Look-ups in named tables: a row name and a column name give one cell, copied from the table.

Table gazote
           timu    gono     bor     kir
gusezod  -24549    4151   49707  -92940
sapusa    23320  -27570   53827  -79098
nago     -85436   12154  -64900   27028
kepogo    -9514   54988  -91141   27469
mavure   -45175  -57257   10177  -19488
nad      -16988    -868   19256   -5014
fif       -4609  -23632  -65414  -47654
vofu      28580  -62541  -79958   -1396
ruk      -90546  -62810  -29911  -89983
dev       16745   49532  -10881  -85355
git      -98776    3913  -77466  -93559
mulir    -90959  -57635   -6077  -15012

gono of nad: -868
timu of kepogo: -9514
gono of mavure: -57257
kir of dev: -85355
gono of fif: -23632
kir of mulir: -15012
timu of fif: -4609
bor of mavure: 10177
bor of nad: 19256
kir of mavure: -19488

lov
         sokanes  zifogi  ruguper  rafes  finosuv  kinetam  pabato   gal   dap
kidaf       8.07    3.87     3.90   3.39     5.70     5.38    6.78  8.21  7.51
mol         4.98    5.32     5.13   5.99     4.67     6.22    5.40  5.03  4.35
ril         3.38    7.39     6.78   7.01     6.35     4.37    3.90  2.65  4.27
niviluk     7.36    3.15     4.33   3.72     4.20     6.80    7.19  8.51  6.74
ter         9.17    5.07     3.34   2.52     8.49     2.73    6.08  7.70  9.27
lufu        7.44    4.39     4.52   3.97     5.81     5.22    6.21  7.61  7.03
sefiloz     4.98    3.25     5.18   5.81     1.81     9.03    6.98  6.83  3.74
tebulu      5.79    7.95     5.79   5.41     9.18     1.72    3.51  3.75  6.72
lifur       6.15    7.60     5.68   5.17     9.00     1.91    3.77  4.27  6.93
dad         3.69    7.60     6.75   6.64     7.09     3.62    3.71  2.75  4.91
fek         2.25    6.02     7.14   8.01     3.07     7.52    4.86  3.14  2.18

sefiloz, finosuv: 1.81
lufu, finosuv: 5.81
ril, rafes: 7.01
fek, kinetam: 7.52
fek, ruguper: 7.14
ter, ruguper: 3.34
lifur, rafes: 5.17
niviluk, finosuv: 4.20
tebulu, zifogi: 7.95
kidaf, ruguper: 3.90
lufu, pabato: 6.21
sefiloz, rafes: 5.81
niviluk, dap: 6.74
ter, pabato: 6.08

fuvo =
         gopi  givev  nak  fufusup  zugit  puguv
bub        30     67   62      203    232    224
nesifen    46     67   45      208    220    222
tazuk     178    145  244        6     35     63
kipiv      52     74   37      229    229    221
dov        45     30   96      180    228    244

gopi of dov = 45
fufusup of dov = 180
nak of nesifen = 45
gopi of tazuk = 178
nak of kipiv = 37
fufusup of tazuk = 6
givev of dov = 30
puguv of dov = 244
givev of bub = 67
gopi of nesifen = 46
zugit of tazuk = 35
puguv of tazuk = 63
gopi of bub = 30
zugit of nesifen = 220
Row with the largest nak: tazuk

gal =
,mab,zuf,ded,gakul,torip,gubap,pufido,vupifo,kemoli,labamin
nekupes,0.27,0.66,0.14,0.11,0.87,0.33,0.26,0.05,-0.24,0.02
lifun,-0.09,-0.25,0.24,0.22,-0.56,0.01,0.33,-0.11,0.45,0.27
nunasa,0.14,0.14,0.05,0.15,0.12,0.03,0.02,0.49,0.23,0.22
pokigu,0.05,0.12,0.16,0.16,0.03,0.08,0.24,0.08,0.17,0.21

nekupes, torip -> 0.87
pokigu, zuf -> 0.12
pokigu, torip -> 0.03
lifun, gubap -> 0.01
nunasa, zuf -> 0.14
nekupes, kemoli -> -0.24
nekupes, gakul -> 0.11
lifun, pufido -> 0.33
lifun, ded -> 0.24
pokigu, gubap -> 0.08
nunasa, mab -> 0.14
nekupes, mab -> 0.27
nunasa, vupifo -> 0.49
pokigu, mab -> 0.05
nekupes, ded -> 0.14
pokigu, pufido -> 0.24
nunasa, pufido -> 0.02

